Some points, each followed by its number:
 0.61  0.45  0.72 -0.52  0.49 -0.64 -0.22  0.11  0.87 -0.77  0.29 0
-0.16  0.46 -0.65 -0.34  0.83 -0.30  0.56  1.83  0.47 -0.81 -1.20 1
 1.25  0.08 -0.74 -0.18  0.85 -0.23 -0.07 -0.78  0.29 -0.97 -0.88 2
 0.40 -0.93  0.94  1.70 -1.52  0.31 -0.01 -0.07 -1.19  2.28  0.38 3
-1.84 -0.14  0.27 -1.26  0.39 -0.22  2.63 -1.54 -0.15 -0.14 -0.28 4
-3.91 -0.13 -0.60 -1.37 -1.12 -3.12  1.57 -3.21 -2.15  0.39  0.72 5
 2.02 -0.39  0.31  1.99 -0.73  1.12 -0.09 -0.23  1.36  0.73 -0.17 6
-1.99 -1.28 -1.16 -0.14  1.12 -1.64  2.43  0.17 -1.18 -0.70 -1.10 7
 0.50  0.77 -0.69 -0.28  0.84  1.08 -0.80  0.35  1.59 -0.05 -0.37 8
 0.28  0.39 -0.32 -0.13  0.26  0.06  0.14  1.85  0.09 -0.15 -0.65 9
 0.33 -0.40  0.64 -1.08  0.04 -0.87  0.65 -0.63  0.08 -0.72  0.05 10
-0.03  1.09  1.61  1.72 -0.70  2.03 -0.61  2.42 -1.38  1.30  0.69 11
 1.74 -0.56 -0.77  1.12 -0.08  0.81 -0.04  0.83  0.40 -1.72  0.31 12
 0.56 -0.80  0.04  0.17 -1.29  0.11 -0.83  0.26 -0.32  1.43  0.24 13
 1.03 -0.62  0.26 -0.43 -0.57  0.31 -0.43  0.69 -0.21  0.06  0.36 14
-1.35 -2.54 -1.06  0.88  1.36 -1.03  2.74 -0.11 -2.18 -0.09 -1.78 15
-1.30  0.16  0.37  1.39 -0.98  0.48  0.46 -1.21  0.12  1.74 -0.67 16
 0.14  0.76 -0.32 -0.31  0.53  1.15 -1.36  0.65  0.68  0.20 -0.50 17
-2.38  1.58  0.71  0.65  1.31  0.20  0.32  0.32  1.05  1.72 -0.20 18
 1.44  0.07  0.25 -0.04 -0.56  0.65 -1.17  1.60 -0.44  0.90  0.85 19
-0.42 -0.27  0.41 -0.07  0.69  0.21  0.92 -1.22  0.32 -0.43 -0.22 20
 0.41 -0.55 -0.26  1.03  0.50 -0.05 -0.13  0.11  0.20 -2.32  1.06 21
 0.71  0.30 -0.15  0.55  0.20 -0.11 -0.66  1.27  0.37 -1.83  0.47 22
-0.25  0.49 -0.94  0.07 -0.68 -0.96  0.14 -0.78 -0.19 -3.13  0.55 23
 0.09  0.50 -0.36  0.18  0.66  0.69 -1.50  1.31  0.31  0.83  0.13 24
-3.24 -0.31 -0.64 -1.40 -1.22 -3.65  1.78 -4.79 -2.83  2.19  0.14 25
-2.48 -0.32  0.93 -0.54  0.92 -1.06  0.81 -0.73 -0.58 -2.60  1.99 26
 0.87  0.03  0.27  0.64 -0.04 -1.07 -0.94  1.78 -0.39 -1.22  1.24 27
-0.85  0.57  0.95 -1.24  0.79  1.06  0.19 -0.64 -0.09  2.37 -0.62 28
 1.12  0.32 -1.54  1.72 -0.19  0.70  1.64 -1.45  1.20 -0.11 -0.63 29
-0.32 -0.07  1.00  0.01 -1.41  0.45 -0.46 -0.34 -0.75  2.50 -0.46 30
 2.55 -0.23 -0.32  2.54  0.20  1.65  0.38 -0.70  2.22  0.92 -0.23 31
 0.79  0.18  0.05  0.36 -0.42  1.06 -0.09 -0.01 -0.04  2.87 -0.25 32
 0.12 -0.69 -0.19  0.08 -0.43  0.44  0.14  0.51  0.41 -0.24  0.71 33
-0.24  0.67 -0.34 -0.03  0.66 -0.15 -0.16  0.99  0.63 -0.37 -0.17 34
-1.12 -0.24 -0.41 -0.49  2.65 -0.30  1.50 -3.62 -0.40 -0.80 -0.99 35
-1.79  0.09 -0.12 -0.90 -0.12 -0.07  0.70 -0.63 -0.26  0.59  0.44 36
 1.15 -0.96  0.03 -0.85  0.02 -0.51 -0.08  0.12 -1.22 -1.55  0.87 37
 0.06  0.89 -0.25  0.32  0.61  0.96 -1.50  1.84 -0.06  0.89  0.17 38
-0.81 -0.15  0.13  0.90  0.10 -1.30 -0.72  0.96 -0.76 -2.20  1.35 39
 1.28 -0.56  0.72  1.00 -1.33 -0.08  0.08  1.53  0.78 -2.65  1.83 40
 1.66 -0.63  0.55 -0.31  1.98 -1.72 -1.04 -1.47 -0.94 -1.42 -0.99 41
 2.36 -0.61  1.55 -0.06  1.18 -2.86 -0.48  0.32 -0.61 -1.92  0.82 42
 0.48  0.84  0.19 -0.71 -0.09  0.61 -1.31  0.62  0.06  3.92 -1.12 43
-0.40 -1.23 -1.15 -0.09  1.92 -0.14  1.58 -1.16 -0.14  1.03 -1.64 44
-0.58 -0.12 -0.83 -0.76  1.14  0.65  0.34  0.49  0.54 -0.43  0.01 45
 1.05  0.05 -0.07  0.06 -0.40  0.88 -0.97  0.69  0.72  0.10  0.20 46
 0.32 -0.26  0.22  0.31  0.07 -0.20  0.24  1.18  0.58 -0.92  0.79 47
 0.62  0.13 -0.38 -0.33  0.67  0.00 -1.34  0.98  0.51  0.14  0.24 48
 1.62  0.90  0.31 -0.29  0.86 -0.38 -1.23  1.36  0.39 -2.32  0.18 49
 0.11  0.70 -0.85  0.13  0.88  1.04 -1.66  1.01  0.94  1.34 -0.40 50
 0.88 -0.83  0.06 -1.15  0.40 -1.46  0.46 -1.00 -1.87 -2.20  0.69 51
 1.79 -2.93 -2.00  2.05  2.27  0.95 -0.12 -3.68  2.41  1.18 -2.04 52
-0.08 -0.73 -0.35 -0.50  0.20  0.08  0.66 -0.36  0.32  0.24 -0.19 53
 1.90 -0.87 -0.36  0.17  1.00 -0.11  0.11  0.98 -1.34 -2.44  1.16 54
 0.76 -1.76 -0.28 -0.09 -0.76 -1.09 -0.08  0.13 -0.21 -3.12  0.53 55
-0.35 -0.07 -0.73 -0.27  0.71  0.38 -0.32  0.45  0.04  0.80 -0.18 56
 2.12  0.15 -0.65  0.34  0.07 -0.06 -0.85  0.58  0.48 -1.16 -0.54 57
-1.91  0.48 -0.35 -0.67  0.16 -1.10  0.16  0.34 -0.22 -0.04 -0.09 58
-1.23  0.43  0.80  0.81 -0.77  0.17  0.37 -1.33  0.32  1.15 -0.71 59
Which two points above are nearest to each new point, looking only along the 3 directions in which the numbered points spread most? Their numbers follow each, nearest first.
 1.23  1.09  0.05 -0.27  0.19  1.15 -1.05  0.19  0.75  2.97 -0.88 32 43
 0.73 -0.32  0.32  0.16 -0.73  0.48 -0.53  0.53  1.32 -1.83  0.53 22 47
 0.06 -0.68  0.12  0.44  0.06  0.91 -0.40 -0.04  0.03  0.30  0.22 56 33
-0.62  0.17 -0.07 -1.18  0.04 -1.25  1.43 -1.13 -1.12 -1.89  1.11 26 51
 0.62 -0.86  0.19  0.92 -1.05  0.27 -0.44  1.19  1.28 -1.49  1.35 22 49
 1.65  0.02  0.95 -0.09 -0.54 -0.35 -0.48  0.59  0.65 -1.76  0.41 22 49
 1.92 -2.78 -1.46  1.66  1.60  0.28 -0.14 -2.06  0.94 -0.62 -1.11 29 2
-1.50  0.51  0.22 -0.67 -0.89 -1.88 -0.08  1.10 -1.59  0.28  0.42 58 36
 0.96 -0.50  0.52  0.67 -0.99  0.34 -0.27  1.24  0.62 -1.45  1.20 22 27
-1.25  2.22  0.35  0.20  1.02  0.98 -0.74  0.65  0.35  3.99 -1.17 43 32
-1.79  0.33 -0.71 -1.16 -2.32 -1.83 -0.11  0.56 -0.60  0.12  0.61 58 36
 0.38  0.54 -0.56  0.02  0.11  1.37 -0.01  0.27  1.31 -1.08 -0.87 8 46
 2.46 -2.40 -1.79  2.93  2.02  2.18  0.98 -3.71  2.36  1.05 -1.05 52 31
-2.71  0.14 -0.55 -1.27 -0.98 -1.15  0.19 -0.69 -1.07  1.13  0.10 36 58
-2.69  0.08  0.04 -1.27 -0.17 -0.43  0.96 -0.99 -0.89  0.61  0.47 36 58
 0.02 -1.10  0.07 -0.25 -0.07 -0.32  0.57  0.25  0.27  0.03 -0.03 45 53
 1.29 -2.34 -0.91  1.72 -0.17  0.42  0.94  1.29 -1.26 -2.81  1.85 54 42
 0.98 -1.04 -0.10 -1.59  0.30 -1.58  0.60 -0.99 -2.45 -2.43  0.88 51 23
-2.28  0.26 -0.22 -1.99  0.10 -1.75  1.81 -0.91 -0.85 -2.95  0.80 26 51
-4.25  0.32  0.60 -0.93  0.38 -3.58  1.43 -1.32 -1.50 -3.77  2.27 26 5
 0.44 -0.11 -0.63  0.51 -0.36  0.67  0.19  0.99  0.64 -1.13  0.87 47 1
-0.94 -0.90 -0.62  0.11  1.32 -0.17  1.95  0.27 -0.74 -1.15 -0.12 10 20
 0.08  0.07 -0.33  0.05 -0.52 -0.48  1.52  0.79 -1.13 -2.18  1.50 39 37
-0.12 -0.87 -1.29 -0.85  3.61 -0.18  1.52 -4.79  0.54  0.10 -2.25 35 44
-0.20 -0.40 -0.62 -0.58  1.03  0.57  0.25 -0.22  0.36  0.39 -0.55 53 45
-1.22  2.31  0.64 -0.81 -0.05  1.33 -1.30 -0.04 -0.52  5.39 -3.31 43 30
 2.61  0.11  0.64  1.11 -0.88 -0.39 -0.28 -0.26  0.53 -0.52 -0.78 57 12
 0.66 -0.47 -0.14  0.23 -0.69  0.13  0.19  0.29  0.51 -2.44  0.85 21 37
-1.32  0.31  0.04 -1.69 -2.27 -2.35  0.27 -1.74 -0.59  1.69 -1.13 36 4
-0.05 -0.74 -0.32 -0.39 -0.40 -0.67  0.18 -1.43 -0.46  1.44 -0.09 59 53
-5.97  0.75  0.75 -2.92 -0.62 -3.92  3.23 -3.19 -0.87 -2.68  1.13 5 25
-0.40 -0.20 -1.09 -1.10  3.14 -0.37  1.55 -3.50  0.28 -0.34 -1.97 35 44
-2.89  0.12  1.03  0.30 -0.33 -0.17  1.56 -3.36 -0.24  1.69 -0.63 4 59
-0.40 -1.01 -0.56 -0.47 -0.33 -0.35  2.19  0.21 -0.82 -0.94  0.99 10 23
 0.73  1.20  0.16 -0.23  0.28  1.88 -0.24  0.33  1.34  0.56 -1.54 50 6
 1.64  0.49  0.49 -0.48 -0.27 -0.08 -1.17  1.45 -0.58  0.53  0.52 19 38
 0.32  0.03 -0.81 -0.12  0.76  0.94  0.00  0.49  1.06 -0.12 -0.05 8 33
 1.32  0.57 -0.94  0.20 -0.41  1.00 -1.36  1.41  1.15 -0.58  0.19 46 48
-0.63 -0.11 -0.35 -0.30  0.90  0.20  0.87  0.45  0.29 -0.36  0.36 45 53
 0.03 -0.12 -0.22 -0.67  0.80 -0.10 -0.48  0.03 -0.06  0.24 -0.13 45 33
 1.48 -0.02  0.87  0.14  0.48 -1.38 -0.96  0.83 -0.11 -0.49  0.83 47 22
 0.21  0.21 -0.79 -0.15  1.14  0.84  0.09  0.26  1.15 -0.02 -0.65 8 45
 3.34  0.53 -0.26  1.36  1.16  2.18  0.06 -0.96  2.29 -0.07 -0.10 31 6
-2.22 -1.05 -1.24 -0.29  2.25  0.03  1.81 -1.56 -0.75 -0.51  0.31 15 7
-3.17  0.31  0.31 -0.78  0.47 -2.41  0.78 -0.81 -0.96 -2.58  1.67 26 51
 2.47 -0.87  0.55  0.06  0.75 -2.29 -1.71  0.44 -0.27 -0.82 -0.53 21 22
 3.49 -0.01  1.04  1.78 -1.47 -0.60 -0.63 -0.30  0.80  0.42 -1.53 6 8
 0.28  0.17 -0.76  0.17  0.15  0.57 -0.96  0.79  0.23  0.71 -0.32 17 24
 0.62  0.97  0.71  0.84 -1.06  1.21 -0.47  0.63 -2.27  5.91 -0.46 43 30
 1.85 -2.41 -1.23  1.42  1.21  0.22 -0.35 -1.76  1.41 -0.10 -1.10 29 2
 1.18  1.07  1.36  1.67 -1.51  2.25 -0.90  3.41 -2.20  2.38  0.77 11 38
 0.71 -0.64  0.66  0.05 -1.02 -0.26 -0.28  0.85  0.91 -1.02  0.81 47 22
 0.14  1.25  1.30 -0.47 -1.17  1.17 -0.44  0.16 -0.78  4.39 -1.12 43 30
-5.20  0.57  0.84 -2.02 -0.91 -3.78  3.16 -3.38 -0.61 -2.36  1.03 5 25
 0.21  0.62  0.68 -1.02 -0.38  0.33 -0.66 -0.16  0.20  4.27 -1.64 43 32
-0.52 -0.81 -0.79  0.32 -2.12 -0.58 -0.02 -0.04 -1.15  0.15  0.57 58 36
 2.98  0.63 -0.17  2.35 -0.79  2.17  0.50 -0.45  2.80  1.13 -0.16 31 6
 1.25  0.92  0.71  0.76 -1.12  1.12 -0.67  2.49 -1.92  2.02  0.90 11 38
 2.39 -0.30 -0.23  0.48 -0.20 -0.90 -1.82  0.80  0.08 -0.40 -1.11 57 12
-1.98  0.48  0.62 -1.80 -0.04 -0.11  2.63 -2.20  0.36 -0.13  0.04 4 7
 0.86 -1.03 -0.03 -0.44 -0.29 -0.01  0.00 -0.87  0.88  0.57 -0.33 53 45
-0.85  1.39  0.51 -0.66 -1.32  0.25 -1.15 -0.30 -0.18  5.63 -1.93 43 30
-1.80 -2.96 -1.15  0.89  2.46 -0.58  3.54 -1.08 -2.11 -0.50 -1.63 35 15
-1.05  0.00  0.79 -0.58  0.58 -1.42  0.56  0.56 -0.07 -0.38  0.68 58 10
-2.33  1.08 -0.20 -1.16 -0.31 -1.73  0.32 -0.25 -0.18 -2.17  0.67 26 58
 1.22 -0.84  0.05 -1.84  0.23 -1.83  0.79 -1.21 -2.53 -2.09  0.53 51 23
 0.01 -0.23  0.15 -0.80 -0.75  0.28  0.18 -0.15  0.46  0.40  0.20 56 45
 0.06  1.04 -0.44 -0.60  0.54  0.96 -1.53  0.49  0.70  0.35 -0.60 17 24
 1.82 -2.02 -0.98  1.24  1.71  0.10 -0.61 -1.85  1.38 -0.15 -1.47 29 2
 1.20 -0.87 -0.30  1.47 -0.52  0.80 -0.08  0.20  1.73 -0.75  0.86 57 12
 0.69  0.93  0.41  0.48 -0.49  1.41 -0.15  0.55 -0.98  4.02 -0.97 43 32
